In the rows, zero is written as 128.
The rows of Y fall into 3 groups, which share some directions, and each row is roughly a mix of its group's hidden directions, except one row that fits no group.
Y (143 x 13):
[[ 65  96 120 120 141 104  94 142  94 122 168  99 100]
 [108 157 118 138 158 100 133 121 169 113  54  97 140]
 [128  90  94 135 137 131 127 149  62 124  65 123 123]
 [171 147 131 108 153 113 203 120 111 142 143 114  88]
 [175 145 107 130 181 123 154 145 109 108  77 149  94]
 [150 121 104 112 122 128 159 153 177 129  49 129 129]
 [193 154 135 105 159 111 143  70 148 145 132 133 103]
 [107 140 143 170  87 139 139 146 130 158 113  70  79]
 [ 97 138 137 146 144 149 171 155  90 114 196 149 139]
 [160  91 136 129 151 121 167  95 102 152 152 135  64]
 [160 145  60 109 127 126 136 157 148  83  96 160 122]
 [137 139 188  98  75 177 135 132 107 124 131 106 154]
 [ 98 173 138  85 168 152  89 140 159 142 159 101 132]
 [141  95 183 162  86 128 132  87 162  99 115 104 132]
 [142  73 103 145 117  73 158 136 102 101 160 132  98]
 [109 102 120 148  64 102 131  83  88 134 165 120 114]
 [137 154  70 154 112  76 162 111 120 103 117 121  88]
 [169 105 101 113 130 135 132 133 184 121  82 156 175]
 [110 101  99 127  91 129 146 177  92 119  73 163 126]
 [109 172 152  79 121 158 120  98  88  97  86 139 129]
 [101  62 126 103 178 120  97 140 141 140 134 119 170]
 [ 81 162 121 171 169 130 134 149  99 144 181 110 118]
 [122 156 116 140 103 155 161 131 173 157  91  68 110]
 [160 133 119 194 116 106 127 118 107 154 160 101  79]
 [114 166 118 135  95 125 142 123  84  89 180 176 138]
 [149 105 125  63 120 141  90 150  97  97 100 118  89]
 [110 119 105 142 166 170  80 155 174  88 146 115 130]
 [152 194 138 169  72 140 150 101 113 122 117 136 126]
 [136 109 103 121 174 157 117 143 119 161  54 148 139]
 [ 84 131 105 118 170 128  87 152 128 161 154 173 163]
 [144 109 157  85 142 126  85 140 108 147  59 152 127]
 [105  85  89 162  84  87 132 156 102  97 150 136 135]
 [135 131 135 164  55 111 178  89 133 143 140 136 141]
 [155 102 136 127 134 145 141 197 147  78 100  91 123]
 [176  87 162 146  93 153 163 107 127 146 129  85 149]
 [202  80 127  88 146 124 124 118 128 103  99 121 110]
 [103 110  83 150 142 119  67 171  84 138 134 145 132]
 [166 143 113 115 149 113 179  99 174 114  73 120 120]
 [151  90 149 177  74 129 176 143 133 114 135 117 160]
 [119 117 118 125 121 125 177  69 136 116  70 117 170]
 [150 142  95 179 142  62  94 107 136 117  99 117 119]
 [126 151  93  82 155 156 112 185  97 167 120 125 140]
 [134 100  76 109 171 121  85 148 133 128  87 172 130]
 [170  90 143 118  77  88 144 118  84 163 117 112 132]
 [145 173 173 170  97 139 120 137 163 151 162 114  93]
 [140 172 153 121  97 143 121 136 175 129  58 116 109]
 [ 89 172  90 149 120 140 111 140 157 168 113  97  83]
 [ 91 139 201  85 156 102 145 121 113 154 117 128 140]
 [159 165 158 157 104 123 185 118 135 124 141  70 134]
 [ 98 155  75 139 118 144 115 161 174 152  77 142 132]
 [110 164  68 152 126 131  70 147 107 148 135 152 153]
 [ 93 154 172 192 125 138 102 132 151  97 122  98 151]
 [ 79 171 153 107 166 143 102 123 126 156 177 131 157]
 [146 136 145 134 110 129 117  64 159 144 159 134 192]
 [138 111 181 151 107 123 109 128  74 169  80 120 119]
 [117 127  99  96 119 127 168 110 153 124  50  98 133]
 [ 96  90 109 180 135 118 134 194 100 119 125 152 140]
 [141  99 112 159  87 125 107  95 117 149  89 119 191]
 [166 116 121 157 108 167 178 158 115 141 110 163 172]
 [161 179 134 115 133 145 145 132 123 110  61 134  81]
 [ 57 152  94 100 158 120 133 169 129 161 139 139 134]
 [ 89 153 104 187 115 113 146 143 140  83  82 130 119]
 [128  84  94 101 141 104  78 142  79 104 105 156 127]
 [104  89  98  70 116 123 147  97 150 136 165 171 134]
 [148 161 158 120 143  92 204 124 111 112 106 132  98]
 [ 94 127  97 177 160 114 134 156 130  72 162 136 104]
 [148 141 144 124  87 151 134  80 152  96  86  74 125]
 [158 126 133  87 119 148 131 136 139 142  67 108  64]
 [163 128 105 141 116  93 119 172 168 111 164 181 111]
 [167 149 105 135 141 143  92 129 183 189 137 138 106]
 [ 90 172 108 114 156  88 158 140 147  79 113 163 130]
 [110 128 145 106 137 151 149 164 179 140  66  94 108]
 [175 121 184  95 106 136 150  82 128 108 154 107 150]
 [ 85 109  99 125  70 117 132 104  99 124 103 166 167]
 [171 162 145 148 140 145 150 107 125 150  82  90  77]
 [136 114 103 105 173  80 154 158  80 131 148 141  92]
 [ 85 122 109 140 122 173  96 142 177  80 110 155 141]
 [159 138 176 102 148 165 159 113 175 106  93 112 108]
 [154 158 112  81 125 151 147 151 125 174 154  79 158]
 [126 137 120 165  64 120 186 148 112 150 103 143 101]
 [125 130 100 155 140 104 137 127 166 143 137 198 181]
 [ 67 166 169 132 145 143 158 119 172  94 131 129 141]
 [122 206 159 154 116 140 142  94 108 118 114 102  98]
 [138 138 138  98 121 157 104  89  68 111  84 151 160]
 [ 88 191 133 107 159 131  99 173 131 101 131 152 109]
 [122 145 113  94 120 129 201 159 167 150  97 131 150]
 [115 141 136 126 141 136 129  85  51 125 161 103  89]
 [143 141 108 126 143 177  82 170 110 143  69 143 119]
 [169 126 145 134 142  96  90 165  80 155 114  80 139]
 [118 134  86  85 153 137  98 167  88 180 141 135 141]
 [144  96 144 142 116 134 132  71 190  82 131 141 111]
 [149  97  92 154  56  90 105 120 109 125 125 136 152]
 [168 105 142 123 126 110 189 101 127 138 174  89 100]
 [ 90 131 146 115 166 151 111 125 181  78 101 164 121]
 [163 120 160 178 117 116 185  78 109 141 120 139 137]
 [191 119 180 139 153 150 113 153  88 121 123 151 103]
 [141 184 145 149  65 131 146  92 138 146 119 166 127]
 [130 161 166  64 140 148 107 108 102 122 144  92  91]
 [107 117 135 191 132 129 117 163  87 163 166 116  93]
 [167 147  94 164 125  82 143 101 163 134  92 101  98]
 [ 93 151 131 172 169 163 107 125 158 152 119  76 146]
 [131 135 188 100 190  93 136  98 149 111 119 136 109]
 [141 132 133 186 125 112 147 132  89  98  87 130  71]
 [120 118  99 199 114 141 137 108 101 145 179 124  95]
 [156 202 129 137 104 137 161 131 130  95  95 160 112]
 [ 66 179 153  98 104 152 105 114 115 135 160 117 149]
 [ 79  96 161 135 173 127  95 147 150 153 147  83 138]
 [ 82 177 148 154  74 148 111 103 142 117 147  94 135]
 [102 171 137 162 171 134 106 155 123 158 161 107  80]
 [137 126 117 134 126  82 109 187 104 114 150  76 167]
 [ 82 114 102 110 113 128 144  78 127 114  78 112 177]
 [122 136 135 156  61 137 159  90  99 153  96 159 146]
 [145 107 174  72 121  73 121  99 118 153 113 133 153]
 [117 107 124  86 189 149  83 151 112 169 153 122 123]
 [108 160 150 107 186 119 158 147 162  82 143 110 156]
 [108 168 137 110 144 104 137  52 116 160 162 127 112]
 [123 204 121 154 103 103 109 138 126 121  99 128 178]
 [112  59 106  98 145  97  92 136 170 141 137 121 153]
 [141 123 119 145 129 132  95 137  36 108 119 160 124]
 [102 186 130 151  74 105 105 155 140  97 117 137  96]
 [152 145 110 137 186 157 122  72 120 134  86 127 161]
 [142  94 153 124 178 123 151  96 138 143 165 118 189]
 [137 118 109 147 147 137 185 143  93 121 122 150  57]
 [123 121 113 119 121 128 193 105 125 117  52 102 128]
 [116 201 154 122 105 160 152 138 110 100  90 137 103]
 [ 75 158  84 100 174 136 127 161 121 136 159 157 133]
 [101 130 133 100  81 135 108 130 138 106 157 176 189]
 [ 97 109 154 155 110 169 156 124 102 171 162  79 126]
 [107 107 131 142 136  85  56  96 121 139 155  91 117]
 [158 112 104 146 136  81 173 101 118 119 186 121  97]
 [126 139 130 121 100 125 108 206 141 107 128 162  78]
 [113 145  87 178  92 140  73 157 105 134 114 133 157]
 [134 180 124 136  63 129 139 154 121 104 120 148  76]
 [139 138  75  76 158 112 102 144  96 167 136 162 130]
 [109  65 125  93 126 155 117 164 123 148  73 109 133]
 [ 92 119 130  80  76 164 155 157 122 113 150 162 150]
 [ 93 152 168  79 129 167 117 154  97 103 152 151  99]
 [120 157  76  68 154 147 136 147 131 138 111 179 125]
 [ 97 153 136 101  98 133  85 115 135 145 201 106 121]
 [ 80 139 156  76  88 166 117 134 124 109 125 151 168]
 [171 154 148 168 164 127 146  90 145 143 182 136 151]
 [171 156 169 137 156 155  64 104 117 124 134 155 118]
 [139 116 177 166  85 128 143  93 168  87 104 109 136]]

Here is one row from each group, named. Which group is each of the other rows in?
[154 120 146 167 160 149 125 155 157  80 136  72 107] : U
[137 143 113  87 146  98 167 149 161 104 115 188 158] : Q
[170 110 135 139 193 149 158 159 112 147 138 127  82] : P

[ 77 111 100 160 165  92 150 110 134 132 123  76 155] : P
[157 153 158 168 139 179 125 135 128 146  75  93 103] : Q
[129 130 112  91 108 154 171 128 165 136  65  92 148] : Q
[ 74  89 116 142 122 136 128 165 114  85 119  74 148] : Q
[107 144 168 107 114 181 136 169 100 115 165 169 138] : P
[ 91 102 158 134 145 126 102 170 185 157 137  87 116] : P
[152 120 111 115 212 128 155 135  91 112 113 138 100] : P
[ 83 145 122  69 128 137 115 190 128 115 154 102 114] : Q
[167  87  71 141 124 152  89 172 130 102 126 112 118] : U
[104 124  86 154 109 125 100 179  83 152 159 104 153] : U
[159  86 127 140  77  89 116 135 108 102  75 150 129] : U
